Turns in one plane each, and the order they were made in; the first pair answered
R:
[ -1   8  -6   7   8 -12 -11  -1   4  10  -2 -14  12  -1   1] |-> [  0   8  -8   9   7  -9 -13  -4   1   9  -3 -15  11   2   2]
[-14  -3   5  -7  -7 -10  -1  -9   3   2   1   7  -5 -16   0] |-> [ -6  -1  -2  -2   6  -5  12   4   1   2   2   6   5 -20  -6]
[  8   5  10  -4 -13   7  16 -12 -12 -13   0  -6 -16 -27   0] |-> [  9   3   8  -2  -8   8  18  -8 -11 -13  -1  -6 -12 -30  -1]
[ -2  10   8 -10 -16  -7  -2  -8   3   2   9   6  -5  -4   6] |-> [  3  12   5  -8  -1  -6   9   5   6   3  11   7   3 -13   0]
Y:
[ -6  -4  -3   1  -5   4 -11  -3  -9  -6  -1  -9  -4  12  -2] |-> [ -6  -1  -3  10  -3   3  -4  -4 -15  -7   1  -9  -2  -3  -4]
[  8  11  -3   3   8  -3  11   9   0   0   9  -6   2 -10  -7] |-> [ 9  7 -1 -6 10 -3 12 14  7  2  4 -4  2 -1 -2]
[-3 -1  7 -6  1  3 -7 -4 15 -6  0 -7 -3 10  3] |-> [ -4  -1   6   2  -2   4 -12  -9   7  -9   8  -4  -4   7   3]
G:
[-10   4   3  11   1   0   9 -15 -11   9  -4 -11  -6 -29  -2] |-> [ -4   5 -13  23   6   8   2  -6 -21   4   9  -9  -2 -12  -5]
[  1  -2   0  13   0  -9   4  -5  -4   4  10  -7  -1 -32 -15] |-> [  5   0  -9  17   5  -2   5  -1  -8   1  11  -9   1 -27 -17]
[-11   6   6   2   4  -8   3  -4  -1   9   0   3  -6   9  14] |-> [-8  7  0  1  9  0  9  2 -1  9 -7 -3 -5  9 12]
Then:
(2 to 3 turns a pair)
[ -5  -7  11  -9 -12   0  -9   2   3   7 -10  -5  -5  13   6] |-> [ -3  -3   4  11  -8   9   2   3 -14   5  -9 -14   0  -8  -1]
Y, Y, G
[  4  -5   6 -30  18   3  16  11  21  13 -25  -9   4   1   0] |-> [ -7  -8  23 -30   1 -22  -2  -8  26  10  -4   7  -1   1   5]
G, G
[-12  -1   9  -2  -9   2  -7  -3  -8   3   1  -6  -5 -12   1] |-> [ -4   0  -4   9   3   3  -4  10 -11  -2  13  -3   3  -4  -2]
Y, R, G
[  7   1   3 -14  16  -2   8  21  20   4  -5  -3   8  19   2] |-> [  4  11 -11  23  -5  10  -9   2 -16  -7  13  -7   0  15  -1]
R, Y, Y
[ -6  -2 -22  -8  15  18   8  12   3   0  -1   0   9  17   7] |-> [ -9   3 -25  11   5  21   2   1 -13  -6  12  -2   7  12   7]
Y, Y
[  2  -6   5  -9   7   1  -9  -4  12  -3 -14  -3   3  14   1] |-> [  1   0   5  17   4  -2  -3 -10  -8  -7  -3  -4   9 -17  -6]
Y, Y, Y
[ -7  -9   0 -10  22   0   4  11   4   1  -5   4  -3  14   4] |-> [-10  -1  -2  17  12   3  -1  -3 -20  -7   9   5  -2  -3   0]
Y, Y, Y
[ 4 -1 -5 -6  4  2 -4  7  1 -1  1  1 -3 16  1] |-> [  2   3  -5  11   0   3  -3  -1 -10  -5   9   1  -1   0  -4]
Y, Y
[ -1   0  17  11  -7 -12   4  -6   5   6  13   1   4 -20   0] |-> [  3  -6  19 -12  -1 -12   3   4  23  10  -1   3   2   4   5]
Y, Y
[-2  2 -5 -9  6 11 -2 11 -1 -3 -6  7  4 12 -3] |-> [-4  2 -3 -8  2  5 -7  5 -1 -7  3 14  2 15 -2]
G, G, G
[ -8   0   5 -26  -9  -4  -2   1  22  -1 -16  11  -6  -8  -1] |-> [ -5   1  -3 -22 -17   5 -13  -3  16  -5 -16   7 -12  14   0]
G, R, G
[ 6 -5 -3  3 -3 -1 -3 -3  7 -8  4 10 -5 17  5] |-> [ 8 -6  1  1  7 -8  6  5 11 -5  4 14  2  8  2]
R, R
[ -2  -5  12 -19   3   0   2   2  11   9 -19  -7  -8  -3   3] |-> [ -4  -4   5  -9 -10   0 -17  -8   4   1  -3  -1 -14  19   5]
Y, G, G
[ -6  -6  10   5 -15 -10 -13 -20  -7  -6  13  12  -5   2  -1] |-> [ -9  -7  19  -9 -12  -5   1 -21   1   2 -10   2  -5 -15  -1]
G, G, G
[  3   0 -10   6   5   0  -7   9   1  -5   7   9   2  16   0] |-> [ -4   1   7  -9  -3  -2   4  -4   7   3 -17  -1  -7 -10   0]
Y, R, G
[  8  -4  -7  -2  -3   6  -6   9  10  -2 -10  14   6  12  -6] |-> [  6   0  -7  16  -4   5   0   5  -3  -3  -3  13  10 -10 -11]
Y, Y, Y
[ -7   0   6   7 -16   1 -10 -17  -5  -3   5   5  -6   0   4] |-> [-3  1  1 13  0 -8 -5 -4 -2 -4 18 13  4  0 -1]
R, G, G
[ -4  -4  -5  -4  -8  -6   4 -13  -7  -2   8  -6   5  -9  -2] |-> [  3  -3 -13  -3   2  -4   6   1  -2  -2  12  -4  13   0  -5]
R, Y, G
[  1   0   4  -1  12 -10  17  18  -1   2  -6  -4   2 -12  -8] |-> [  0  -1  -4  -9  -2   2  -5   8  -2  -1 -15  -7 -12  22   0]
Y, R, R
[ -4   9 -14   3  22   5   8  22   7   2   4   1   3   1  -8] |-> [ -6   9 -10   8  15  -3  -3  16   6  -3  19   8   3   8  -7]
G, G, G
[ -2   3   1  -3 -15  -2  -3 -11   3   1  -2  -3  -5 -16   5] |-> [  4   5 -10   4  -1   5  12   4  -3   1   0  -6   4 -18  -2]
R, R
[  2   8  -1   9  -6  -4 -10 -11 -15  -1   8   0  -4  -1  -6] |-> [ 8  7 -5  6 12 -9  2  7 -6  0 12  5  7  3 -8]
Y, Y, G
[ -4   0   7   7  -3  -6   4  -6  -3   1   2   6   1 -13  -3] |-> [ 4  2 -9  9 -2  8 -3  0 -9 -2  2  2 -2 10 -1]
Y, G, R
[ -8   3   2   5 -27   8 -12 -24 -17  -4  -2 -11 -14   1   6] |-> [ -5   3   5  11 -17 -16 -14 -16  -9  -8  31  10  -2   4   4]
R, G, G
[-19  -7  16  -3   1  -2  -4  -2  -2   9  -6  -7   3  -1  -3] |-> [-16  -3   7  10   0   4 -10  -5 -13   5  -2 -10   3   3  -4]
G, R, Y
[ -3  -6   1 -20  -1  17  -2   2   5  11 -21  -8  -6   4   2] |-> [ -6  -1  -2   8 -10  19  -2  -9 -17   4  -5  -7  -2 -19  -4]
Y, Y, Y
[  4   0   8 -14   4  -8   9   7  12  -4  -8   0   3   3   2] |-> [ 8  1  1 -3  9 -6  9 12  5 -8  3  4  9  6 -2]
G, G, R
[  0  -2  -2  -1  -9  14  -3  -9  -8   3 -12 -16  -5   1   4] |-> [ -4  -4   5  -3 -13   7  -7 -14  -6   3 -10 -11  -7  -2   5]
G, G
[ -2   1  10 -13 -11  10   2  -9  12  10 -14  -8 -14   5   9] |-> [  6   8  -7  22  -1  18  10  -2 -11   1   9 -10  -1  -7  -2]
G, Y, Y
[ 4  7 -8 11  4  3 -2  3 -9 -2 10  5  5 16  3] |-> [ -5   4  12  -2  -1 -13   4 -11   0   4   3   6   2 -11   5]
Y, G
[  0   2  14  -7   1  -9  13   5  17  10  -8   8   7 -23  -2] |-> [ 7  7 -2 14 11 -6  7 15  6  1 16 17 17 -9 -7]
G, G, R
[ 3  2 -8 -5  8  6  1 12  7  0 -7 -5  2 13 -1] |-> [ -3   7  -5  16  -5   5  -3  -5 -11  -4   4  -6   0  -5  -4]
R, Y, Y
[  5  -6  -2  -3  -1 -11 -23  -6   4  -5  15   3   1   0  -6] |-> [ 13  -3 -15   1   7   2 -16   4  -1  -5  10  -3   6   7  -8]
G, G
[ 1 -3 -7  4  7  9 -7  5  2 -5 11 -5  1 21 -4] |-> [ -6  -3   4   6  -8   0 -14 -11  -1  -7  16  -1  -3  12  -2]
Y, R
[  8   4  12  11   2  -1  13  -4  -6   4  -2  12   5 -32   4] |-> [16 -3 -5 -7 11  9 -2 14  9  1 -4 12  1 26  9]
Y, Y, G
[  2   2 -16  10  -3  11  -9   1 -13  -7   7  -8  -2  16  -4] |-> [ -7   0   4  -3 -10   8   0 -13  -7   3 -16 -16  -8 -12  -1]
Y, R, G
[-13  -2  -5  -1  13  14 -11   5  -5  -2 -12  -6  -3  20 -21] |-> [-14   1  -6  15  10  14  -8   0 -17  -2  -6  -6   0   4 -25]
Y, Y
